A single turn carries every row of the set below to another of its rows. Some are shown first; where does it send the rows asked next?
q_366: [ 33  -2   4   4 -25 -19  -9  -2   8  24  27 -10   6  -2 -23  -7  24 -12
  33  19 -13  22   7 -15  20 -14 -42]
q_933: [ 28  -7  26 -36 -26 -13  -4   0  25  -6  28 -51  26  18   1  25   0 -16
  14  11   8  29  13  -1  -1   4 -42]
q_860: [ 25 -12  44 -23 -19  14   1  10  19   4   2  -3   7  -5   3  -1   9 -16
  16  15  27  32  28 -32  -1  -5 -51]
q_237: [  5  16  12  -7 -19 -17 -20 -14  18   3   5 -24  14  16  -2 -25  12 -12
  24  30  29  36  18 -25  28 -11   2]
q_182: [ 21 -23  42 -19  -6  -2   3   8  24  11 -17 -23  -3  11  23  17   1  -2
 -12  26   7  24  13  22  27 -10 -33]
q_700: [  9 -25  28   3 -15 -34  -8  10  -1  15   0 -21   2  27  12   9   1  11
  26  16   3  23 -36 -11  11 -13 -33]
q_129: [ -8   6  10 -24 -33 -17 -14  -7  25 -11   9 -21  32  -8  10  24   9   1
  21  20  17  25  14  16  34 -29 -27]
q_53: [ 32 -13  35 -38 -25 -32  -3  -1  18 -10  21 -43  20  23   4  25   5 -16
  22  25   9  28  20  -4   6   6 -54]
q_868: [ 13   4  61  30 -20 -22 -20  -1  42   8  -5 -24   3  20  -9  14   4  10
  20  14  22  13  18 -17  13   0 -40]
q_421: [-27  -5  24   4 -28 -14 -19  20  30  18 -14   1  19  18   2  33   4 -12
  44   2   7  33  13 -16  19 -15 -43]
q_642: [  7 -21  44 -18 -24 -26 -26 -21  15 -11  17 -15  12  28  17  39  -6 -20
  -5  23   3  25   5 -10   6 -19 -27]
q_118: [ -8 -20  32  -8 -13  -7  -7  28  29 -10   2 -49  10   4 -16  21  23 -21
  37  14  10  31  -4 -27  33   3 -44]
q_428: [-10 -13  10  -4 -51 -20  22  -3  25  15   2  -6  17   9 -11 -13  23 -30
   9  29   2   4   1  -3  18  -4 -40]
q_722: [ -8  -4  18   9 -54 -32  -3  14  -3  20   5  -1 -18   5  -1  19  13 -23
  41  25  28  35   1   5   5  -6 -29]
q_51: [ 23 -20  39 -19  -3 -27  -1  19  38 -11  -8 -45 -13  -9 -13   6  -7 -13
  39  21  13  26   9  11  24  -3 -41]
q_711: [-12  -1  31   8 -22  -8 -32   1  23  13   0 -18  17  -3   4  14  13 -42
  49  47   8   9  25 -18  19 -18 -21]
q_487: [ -5  -8  28   1 -35  -8   3  15  27  -5  -8   0 -10 -11  -5 -15 -13 -25
   3  30  21  -1  -2   0  13 -15 -20]
q_17: [ 25 -18  11   8 -11 -20 -18  13   5  12  18 -24  -7   8  18   0  24 -21
  39  47  26  52   7   1   5  -4 -29]
q_614: [ -6   9  18  12  -7 -33 -18   0  30 -12 -13 -46  18   8  17  25   9   3
  29   4   5   9  15   1  30  -2 -20]
q_459: [  8  -3  17   6 -13 -28 -17 -33  37  30   9 -11 -12  13  -6   8  -3  -7
  14  42  13  35  33  -7  32  -1 -14]
q_471: [ 17 -11  22  15 -24 -21 -10  12  -5 -12  13 -35 -12  12   1   1   8 -35
  -9  -3  10  24 -10   0   9  12 -22]
q_526: [ 19   3  20  23 -34 -25   8  12  40   9  20  -3  -2   0  -1  25  -9 -33
  10   5  -3  44  11   6  27 -20 -23]
q_82: [  2  -2  24   8  -7 -31 -13 -15  32  27  13   2  -7  15   4   2  -4  -1
  23  39   7  45  39  -6  31   7 -16]
q_245: [-11  -9   9 -15 -38 -26 -12  -5  33   6  20 -21  -7  31 -25  -3   8 -38
  20  34  -8  13  23 -20  14 -24 -38]
q_58: [ 19   3   9   8 -31 -12  12   7  28  -4  30 -32   0   7  17  -8  21 -24
  24  -9  13  20  21  14  -9 -15 -38]
q_223: [ 15 -28  14 -10  -1  -7   6  14  42   0 -10 -31 -14   9  -5  -1 -14  -5
  15   3  14  28  -2  -5  10   5   0]
q_202: [  7 -26  15 -19 -22   2 -11  -6  -5   8 -27 -15   7  31   2  -8 -11 -22
  27  20   0  15  -6 -10  -3  -6 -31]
q_611: [  4 -18  62  -7 -16 -21  -7   9  47   3  13  -2   2  22   5  18   8   0
  17  40  31  31  16   4   3  19 -38]
q_833: [ 20  -6  29 -14 -15  -9  14  -2  15 -11  -8 -17   8   9  16 -14   3 -52
  24  -6   2  35  24 -11  -2   1 -31]
q_825: [ -6 -24   6  26 -35  -7 -17   4  39  24  -1 -11   8   5 -10  43   0 -28
  11  25   9  37  23 -15  21  -9 -38]
q_821: [  3  -1  13  14 -59 -21   2   2   4  14   2  -2  -1  -1   7  15  20 -17
  35  27  30  39  -2  13  -1   4 -28]
q_555: [ -3   4  19   2  -8 -29 -20  10  45 -12  -8 -43  22   9  20  15  17   3
  22  15   7   9  15   3  32  10  -6]
q_522: [  6 -17  19 -17 -24   7 -11  -8  -5   6 -14 -20  -4  32  -5   0   1 -16
  22  21  -3   6  -2  -8 -15 -23 -36]
q_499: [  7  -6  49  21  -1 -18 -12  -4  45  18  16 -27   6  34   0   1  24 -25
  15  20 -11   8  14  -6  37 -14 -40]
q_593: [ -7  15  59 -12 -36 -17  11   5  28   2  -2 -21  24   5   2  27  -9   1
  23  33  16  45  11 -24  29   0 -25]

q_821 moves to q_459
q_17 moves to q_237
Where do these go?
q_868 moves to q_51
q_526 moves to q_499
q_182 moves to q_471
q_58 moves to q_245
q_82 moves to q_555

